In the rows, 128 means zero.
Each path is a new rotation, seen through one point. The rows after it are directions, each followed by how far the rotation turns it, in degrees each step (0 if it stays put).
Each turn is a multiple of 5 degrees from 10 to 175, or 0.
Each row of a path follows its step; steps can be skipped.
Rotation 1:
step 0: [137 113 125 122 130 133 124 137 137 130 118 127 138 137 128 136 128 118
 119 131 125 127 125 127 133 113 122 130 138 129 123 123 115 124 131 120
 129 136 128 120 131 137 133 122 125 120 120 125 125 123 124 129 140 124
 141 124 123 123 127 135 123 129 120 128 134 121 126 120 132 126 122 133
 133 130]
step 2: [127 135 130 130 126 121 130 107 124 120 128 130 127 130 129 122 133 134
 123 136 129 127 125 130 125 130 142 129 116 127 135 123 127 131 132 135
 126 120 119 129 134 136 135 133 131 128 120 141 132 133 126 128 130 133
 140 115 136 135 122 120 123 115 137 130 127 130 130 127 123 127 137 121
 138 122]
step 14: [126 135 129 134 133 130 124 115 122 130 127 125 136 136 119 141 135 118
 121 120 129 118 135 133 123 127 131 127 121 121 133 118 136 127 133 125
 134 131 135 134 137 130 133 132 122 134 122 141 116 134 129 117 131 121
 124 131 127 132 135 121 135 134 131 128 123 125 119 125 114 139 134 131
 125 122]
step 17: [137 134 124 131 142 124 129 128 120 131 121 123 138 125 129 126 139 135
 130 115 129 128 137 119 140 133 131 128 123 125 126 118 133 138 128 129
 128 134 138 127 133 134 130 130 135 133 118 131 125 121 127 125 124 127
 126 130 139 129 132 126 132 110 130 122 139 133 146 128 124 128 125 124
 123 127]
step 18: [133 124 121 122 127 139 122 117 134 129 133 129 132 132 135 135 135 129
 128 125 116 129 127 129 123 133 131 117 125 128 121 126 128 129 133 112
 135 138 123 137 139 125 123 128 135 125 119 131 126 131 126 126 129 119
 123 123 124 122 125 132 131 115 133 133 131 129 126 123 142 142 134 123
 132 113]
step 20: [141 125 125 123 136 118 127 124 116 127 128 131 127 123 125 136 134 126
 122 125 143 124 118 116 127 117 137 127 135 131 135 125 119 131 123 126
 119 127 128 119 137 139 130 135 129 134 136 122 123 129 113 133 140 131
 132 132 134 133 121 131 126 132 127 124 129 127 134 128 117 121 124 137
 132 128]
step 26: [125 128 129 134 123 132 115 125 131 136 129 122 135 148 126 125 132 129
 136 115 128 127 131 129 135 116 142 127 136 117 133 124 123 126 122 124
 134 143 133 127 128 124 127 131 114 135 132 123 131 123 114 121 125 134
 130 127 134 123 133 117 125 122 126 129 136 129 129 128 135 129 130 127
 128 121]
step 30: [129 132 121 138 124 129 124 129 130 121 119 128 138 132 136 133 116 127
 125 114 135 116 128 134 119 121 133 129 139 130 120 132 135 134 133 133
 131 135 126 125 137 126 122 122 139 133 130 115 127 132 128 125 136 128
 124 120 136 129 131 133 132 129 123 133 141 128 121 129 132 128 144 124
 119 122]
step 31: [129 123 133 127 134 139 139 131 131 135 119 122 131 129 137 135 119 123
 127 131 131 120 132 120 123 126 137 129 122 145 123 133 119 126 133 126
 120 134 134 132 133 130 132 135 129 127 141 121 128 134 123 127 131 142
 131 119 132 129 118 116 121 120 120 131 117 131 127 127 136 135 127 125
 127 129]
Directions:
[128 125 127 126 127 125 128 128 129 130 128 128 131 126 127 131 130 130
 125 128 129 129 128 127 128 125 126 129 127 130 129 129 130 130 127 129
 126 128 129 128 126 127 129 127 127 127 129 126 130 127 130 128 128 129
 129 130 126 125 125 126 131 128 132 126 129 128 128 128 128 127 128 128
 129 128] : 90
[127 128 129 128 128 125 130 130 129 128 130 128 129 130 128 128 128 127
 126 130 128 126 128 128 127 130 128 125 130 131 127 125 129 127 126 129
 131 130 126 128 131 129 128 129 130 127 128 128 128 126 127 131 128 125
 128 126 124 125 128 129 127 129 130 128 130 129 127 129 130 128 129 126
 125 129] : 120
[126 128 131 127 127 131 126 128 128 129 127 128 127 129 130 127 128 128
 129 128 126 130 129 128 128 129 124 129 129 129 129 129 127 127 128 129
 125 129 129 129 129 130 128 129 127 126 127 125 128 129 129 126 129 126
 128 127 125 126 125 128 125 127 127 126 127 129 129 128 127 129 130 129
 130 131] : 115
[130 130 126 131 128 130 127 130 127 129 130 128 129 128 127 126 130 130
 130 128 128 128 127 128 128 129 127 127 128 129 127 126 133 126 125 127
 128 128 128 129 126 127 127 131 128 128 127 128 129 128 128 128 128 126
 128 129 128 125 130 123 129 127 126 130 129 129 129 128 129 129 127 131
 130 128] : 35
Rotation 2:
step 2: [118 138 122 123 149 123 126 123 133 131 121 139 129 115 130 127 127 122
 137 129 125 120 126 136 138 131 140 129 141 138 127 129 127 126 129 128
 125 133 134 131 131 122 130 126 118 123 129 121 125 134 134 130 108 132
 128 124 133 136 134 139 129 112 129 135 137 131 126 119 128 122 135 128
 127 128]
step 3: [127 122 126 130 131 124 117 131 138 134 126 138 138 128 115 130 137 137
 122 114 119 144 120 132 124 124 124 114 139 119 136 125 130 137 134 125
 132 129 127 132 118 129 122 134 136 127 137 130 137 128 124 114 128 117
 126 132 137 135 122 122 132 121 124 132 126 122 132 131 130 119 132 122
 131 135]
step 6: [126 135 123 120 127 121 131 130 126 127 126 139 137 133 127 137 121 145
 116 136 131 126 122 125 117 123 126 122 123 122 129 131 116 124 127 118
 122 120 135 132 133 134 129 129 119 132 129 120 134 126 125 129 142 121
 139 136 119 129 121 136 129 128 119 118 117 119 133 128 123 123 124 111
 128 130]
step 13: [139 121 122 131 122 123 123 119 132 147 130 130 135 135 119 133 124 129
 125 121 131 127 123 133 139 134 115 117 122 134 126 131 129 123 122 131
 139 131 129 129 122 136 132 131 136 136 125 121 138 131 118 130 124 127
 140 143 125 138 125 121 127 127 130 123 126 130 127 120 131 130 114 131
 137 119]
step 16: [120 125 136 138 126 126 122 131 135 120 128 126 136 126 136 136 128 143
 123 132 143 131 138 128 126 136 117 126 136 133 137 124 135 129 130 120
 132 127 130 129 119 140 112 126 129 132 125 138 129 135 121 127 129 116
 138 132 120 120 115 125 127 130 123 131 134 122 123 125 119 114 118 128
 128 125]
step 21: [125 119 126 123 133 126 136 120 123 131 140 116 124 121 136 120 132 135
 122 132 118 124 117 140 129 126 118 119 123 126 120 119 131 135 131 146
 127 131 113 137 133 133 127 125 130 116 123 132 125 119 131 123 123 131
 118 123 123 139 135 130 131 124 136 130 126 131 135 123 138 130 129 128
 118 131]
step 26: [127 137 145 123 128 132 122 125 125 125 130 146 136 122 128 130 117 131
 125 121 132 136 118 137 135 135 123 128 118 127 130 132 127 143 134 132
 130 127 140 134 126 131 133 128 132 137 136 128 133 138 123 126 133 133
 139 125 129 121 118 122 134 133 128 117 135 123 126 138 127 123 127 136
 138 116]
step 27: [129 129 137 125 126 129 128 127 143 120 130 127 129 130 121 130 136 136
 125 127 136 124 131 127 126 120 121 134 129 121 138 136 128 120 127 133
 123 130 132 128 131 120 148 121 132 130 124 129 129 127 134 129 134 134
 118 131 145 113 141 133 126 129 137 129 134 133 129 142 126 142 123 115
 119 132]
step 31: [128 126 125 132 129 134 134 124 115 125 125 121 122 128 148 125 123 126
 129 128 132 121 137 127 130 124 133 136 119 133 107 126 124 113 128 133
 141 126 124 119 132 116 126 135 134 124 131 134 124 132 130 135 127 137
 126 134 126 150 129 137 133 121 130 123 123 126 127 127 126 130 124 130
 124 129]
Directions:
[126 128 129 129 130 128 130 129 128 128 129 126 126 128 127 127 130 130
 132 128 129 130 128 130 128 128 128 129 128 129 128 128 130 126 131 126
 125 127 127 130 128 127 128 129 130 129 124 129 128 127 130 127 128 127
 130 130 129 128 127 126 124 126 129 130 130 128 126 129 127 128 129 126
 127 127] : 160
[127 126 129 131 130 128 128 128 130 126 129 129 124 127 128 127 129 128
 128 129 124 127 127 125 129 130 127 127 129 127 130 128 128 130 128 128
 130 128 128 129 129 124 128 129 127 127 127 130 130 127 128 130 127 126
 126 130 129 127 129 130 129 129 124 127 129 128 128 125 127 126 127 127
 128 125] : 55
[127 128 130 131 128 128 129 129 130 127 129 128 129 130 129 128 127 128
 127 129 128 126 131 128 129 126 128 131 127 130 127 126 131 130 124 127
 128 127 126 128 127 128 131 130 131 131 128 126 129 127 127 127 130 131
 129 128 130 129 128 127 129 127 125 125 128 130 128 128 128 129 127 129
 130 129] : 20
[128 125 131 127 127 132 127 128 127 126 127 128 127 127 126 124 129 124
 129 127 130 131 128 130 129 127 126 129 127 128 129 128 126 128 129 126
 130 129 128 128 125 131 128 129 127 132 129 129 129 129 128 129 129 127
 127 129 128 128 129 128 127 128 128 127 125 129 127 126 127 125 129 129
 128 131] : 170
[128 128 128 128 128 126 128 130 128 125 128 129 128 127 128 128 128 125
 129 127 127 129 129 126 128 129 127 129 131 128 127 133 128 130 127 128
 126 129 126 127 129 128 127 128 127 128 124 125 128 129 128 129 127 130
 130 127 129 128 131 129 129 129 130 127 129 131 129 129 123 127 129 128
 126 130] : 145
Rotation 3:
step 0: [131 128 123 126 124 115 107 123 134 129 124 135 131 131 132 125 124 122
 126 118 130 128 133 117 129 127 123 139 126 123 135 128 110 136 125 131
 132 128 129 125 124 122 126 130 127 132 116 127 119 124 132 129 125 124
 139 130 126 125 130 126 124 132 140 135 125 143 135 123 129 127 128 122
 134 133]
step 2: [131 124 122 123 128 128 125 121 122 127 121 122 137 120 128 137 124 119
 127 127 129 131 119 144 128 128 125 121 138 125 129 138 120 136 129 134
 135 114 133 122 121 142 129 129 130 130 130 130 129 123 115 134 125 126
 122 130 124 138 129 116 124 120 135 133 130 124 128 127 134 121 118 130
 126 137]
step 16: [138 143 131 129 131 113 130 130 123 126 128 126 128 125 129 127 120 121
 120 127 125 128 133 133 132 129 124 132 138 121 131 132 116 123 123 143
 133 133 132 118 130 134 129 141 127 115 135 130 130 117 125 135 129 123
 132 127 130 132 137 138 124 126 132 121 128 121 129 125 127 137 124 129
 132 138]
step 17: [125 123 129 132 129 119 131 120 132 124 115 129 129 127 133 131 129 131
 129 121 127 120 119 131 125 124 125 128 131 119 126 123 125 137 132 139
 127 131 135 120 131 122 123 138 118 136 124 119 118 122 136 137 116 134
 128 128 127 131 123 119 117 121 135 136 130 124 122 126 132 128 137 120
 116 139]
step 20: [122 125 130 130 130 112 125 121 127 134 134 127 125 134 131 116 123 114
 124 131 123 125 117 132 124 134 128 135 140 136 129 124 130 123 139 135
 133 124 123 122 122 137 123 130 133 121 122 119 135 123 122 138 122 126
 128 128 129 137 134 129 125 129 134 125 126 122 126 120 124 133 122 124
 129 145]
step 23: [125 128 132 132 127 115 116 120 129 125 118 124 132 122 125 138 117 127
 119 118 128 133 117 130 120 131 139 137 127 130 127 133 123 129 133 126
 132 131 120 136 129 119 130 128 138 126 131 120 118 121 136 121 129 127
 131 132 138 127 122 128 128 138 135 142 127 124 128 128 118 129 129 125
 129 140]
step 25: [120 126 127 133 137 124 126 138 140 121 126 137 127 120 140 135 113 122
 128 127 142 128 120 135 132 130 118 124 132 117 132 127 116 141 130 131
 128 128 135 121 126 136 134 128 127 134 131 129 128 121 125 132 131 135
 136 120 127 126 127 133 126 121 124 135 130 136 125 126 136 125 129 124
 131 136]
step 26: [127 124 125 134 116 120 117 127 130 139 131 122 125 136 141 130 132 118
 131 133 131 130 121 121 135 128 128 140 132 120 137 134 120 133 125 125
 134 140 115 126 135 123 123 132 121 120 135 129 127 119 133 130 128 136
 127 126 125 126 134 124 128 136 139 124 135 131 125 126 135 133 138 124
 128 137]
step 30: [127 127 120 130 129 118 126 126 124 120 134 124 133 130 140 131 136 118
 128 132 136 121 124 133 131 130 130 133 136 122 143 133 119 112 133 122
 133 142 127 134 133 122 130 135 120 123 120 136 126 131 129 133 131 122
 116 137 129 135 127 126 123 120 135 127 137 124 124 128 132 129 133 127
 133 136]
Directions:
[127 130 127 126 125 130 127 126 125 129 133 125 127 130 128 126 127 128
 130 130 129 127 130 131 130 129 127 129 130 127 127 126 127 127 127 126
 129 129 127 128 127 127 127 129 128 127 129 127 129 127 126 130 127 126
 126 127 129 127 130 130 126 130 129 126 125 128 126 128 129 128 128 128
 128 129] : 175
[129 127 129 126 129 126 133 125 127 126 128 127 128 129 128 129 126 130
 127 129 130 126 127 129 129 126 128 128 129 130 127 129 127 128 127 125
 127 128 127 125 131 129 126 127 129 127 127 128 127 127 129 129 125 128
 128 130 128 128 129 126 128 129 128 128 127 125 129 128 127 128 124 129
 130 129] : 100
[127 129 127 129 130 128 127 131 126 128 130 130 130 129 127 127 124 128
 127 128 127 128 131 129 128 125 129 130 130 130 128 129 128 129 129 127
 128 131 125 131 128 129 129 127 128 127 128 126 127 129 129 130 129 127
 130 129 126 125 124 126 129 127 127 128 128 127 126 127 129 128 127 126
 128 129] : 145
[127 130 128 126 129 125 128 129 127 127 128 130 127 128 127 126 128 128
 124 127 128 128 130 128 126 128 126 130 125 130 126 126 128 129 128 130
 125 129 125 127 129 130 126 127 128 126 125 126 128 127 127 128 128 126
 131 128 129 130 130 131 126 127 128 128 125 128 130 129 129 127 130 129
 127 127] : 90
[126 125 127 128 125 128 128 130 127 128 126 128 128 130 132 129 128 129
 129 128 128 126 131 131 128 128 129 125 127 127 131 127 128 129 128 125
 126 129 126 130 128 133 128 128 126 128 130 128 127 129 128 128 127 130
 128 127 129 128 130 128 126 128 128 132 130 129 130 128 129 128 128 128
 127 126] : 95
[125 128 127 126 128 129 128 128 128 132 127 130 129 129 128 130 128 128
 129 130 127 129 130 126 131 128 130 127 128 127 130 127 127 130 129 130
 125 127 129 124 129 127 129 129 127 127 125 127 127 126 128 126 129 128
 130 128 125 128 127 126 125 129 130 125 129 127 128 126 128 128 129 127
 129 128] : 40
Rotation 4:
step 0: [129 133 131 128 133 132 134 135 129 148 124 122 124 121 126 131 128 127
 131 118 131 130 129 131 127 128 121 134 126 134 122 130 117 128 125 129
 132 135 132 126 134 134 136 130 125 136 124 129 133 142 119 125 144 113
 132 130 130 127 134 143 139 135 128 123 129 126 135 126 129 141 121 128
 133 125]
step 2: [123 129 127 125 126 117 124 122 129 127 132 117 139 127 129 132 118 140
 132 115 140 129 116 133 132 134 123 130 134 121 132 123 125 123 118 130
 125 126 139 123 132 127 131 129 131 136 127 122 125 131 135 129 123 146
 126 125 140 128 134 134 139 127 120 125 133 119 124 133 130 130 120 128
 126 138]
step 5: [132 125 127 131 117 128 116 135 132 129 130 120 134 137 119 119 128 138
 127 115 137 131 128 144 131 122 134 130 124 138 141 126 124 123 127 124
 129 140 136 121 129 127 131 114 130 129 128 119 131 125 119 128 119 141
 123 124 135 127 127 130 121 125 130 128 126 128 133 124 120 121 124 129
 124 128]
step 16: [136 141 124 133 127 121 117 130 133 123 120 131 127 128 130 136 127 135
 143 124 133 135 132 135 133 117 132 134 123 132 130 117 121 127 116 125
 127 130 136 128 136 131 131 131 121 134 126 125 123 136 127 118 137 135
 126 125 129 134 127 130 123 120 128 120 123 127 142 127 126 126 115 116
 132 120]
step 18: [131 126 127 133 134 122 125 122 124 133 120 119 128 120 126 139 137 129
 129 121 125 131 122 123 127 134 121 117 128 124 120 121 141 140 121 124
 128 134 130 133 118 122 122 123 138 134 135 127 123 137 136 124 134 132
 126 134 131 138 129 126 124 131 132 120 133 120 123 137 124 131 123 122
 130 147]
step 19: [135 132 127 135 129 121 116 121 136 138 126 132 126 123 118 124 133 113
 128 127 123 129 123 131 134 131 142 134 126 128 126 128 133 122 130 120
 129 124 121 132 129 127 134 118 128 138 117 126 118 130 129 122 126 131
 128 118 127 123 127 140 121 121 129 124 128 117 132 127 120 124 110 125
 118 127]
step 24: [130 135 119 130 128 134 122 125 133 120 128 139 129 132 132 128 127 133
 126 132 126 134 122 133 146 133 139 121 126 136 130 129 132 126 127 132
 122 134 127 136 132 127 120 124 125 115 124 129 130 121 139 134 124 122
 132 128 128 138 126 124 117 142 123 143 124 127 126 119 131 124 139 132
 126 117]
step 27: [122 130 131 123 122 127 131 118 137 126 124 141 138 123 135 138 133 136
 136 128 125 124 127 122 141 118 138 127 140 124 123 119 121 121 122 133
 121 137 127 131 132 130 128 129 119 128 117 133 118 128 129 130 140 127
 124 132 120 139 124 125 136 134 122 134 133 130 132 130 136 128 128 120
 129 122]
step 31: [121 121 131 127 118 126 118 126 125 132 125 123 128 126 131 130 125 123
 140 131 142 126 135 131 137 118 127 136 116 125 123 119 131 118 134 135
 135 128 136 121 137 132 126 121 132 129 131 119 122 129 127 127 123 123
 121 131 132 135 132 144 140 126 123 144 127 126 134 129 128 129 132 130
 115 124]
Directions:
[128 130 129 127 127 131 128 129 128 128 128 126 127 129 127 128 128 127
 124 128 128 129 131 127 129 129 128 128 128 126 127 129 129 132 131 129
 129 126 129 131 127 129 128 129 130 127 129 128 130 129 130 129 131 125
 128 126 132 130 126 129 129 130 127 127 131 128 128 128 128 130 128 127
 129 130] : 100
[130 128 131 128 127 127 126 127 128 127 128 126 129 127 128 129 129 130
 128 128 129 125 127 127 127 125 128 129 128 127 129 127 124 127 125 127
 125 126 127 131 127 126 128 130 130 126 129 130 129 130 130 127 128 128
 128 130 129 125 127 128 130 129 127 128 130 131 128 129 131 127 129 125
 126 130] : 70
[127 127 126 128 126 128 128 130 130 130 128 127 127 126 128 128 129 128
 128 129 129 130 128 128 129 128 129 130 126 129 126 129 129 127 129 130
 128 129 127 131 130 128 128 128 132 128 125 131 128 127 126 125 123 127
 127 125 129 126 128 127 127 130 129 130 128 130 128 129 130 127 130 128
 127 128] : 155
[127 128 127 128 127 127 130 130 129 129 127 132 126 129 129 130 127 130
 126 129 125 126 128 127 130 130 130 129 129 128 129 132 126 126 128 126
 128 129 127 128 127 126 126 127 128 124 128 126 128 127 128 127 128 127
 131 127 129 129 127 127 129 126 129 128 127 128 126 127 128 129 130 127
 129 129] : 25
[128 128 129 127 127 129 127 130 128 127 129 129 130 129 127 129 130 128
 127 128 130 132 130 127 127 131 127 130 129 128 130 125 128 126 129 128
 129 131 129 128 129 127 127 130 130 128 128 127 129 129 127 127 126 125
 127 134 127 125 130 128 129 127 127 128 129 127 125 128 126 128 127 127
 129 130] : 140
[127 127 132 128 127 128 128 126 127 128 130 131 129 132 131 127 128 130
 128 127 127 128 127 127 127 128 129 128 128 129 127 128 129 131 129 131
 127 131 126 129 125 129 129 129 128 127 131 126 126 128 127 129 127 128
 127 126 130 125 127 127 130 131 130 129 128 128 129 127 127 127 127 128
 128 126] : 20
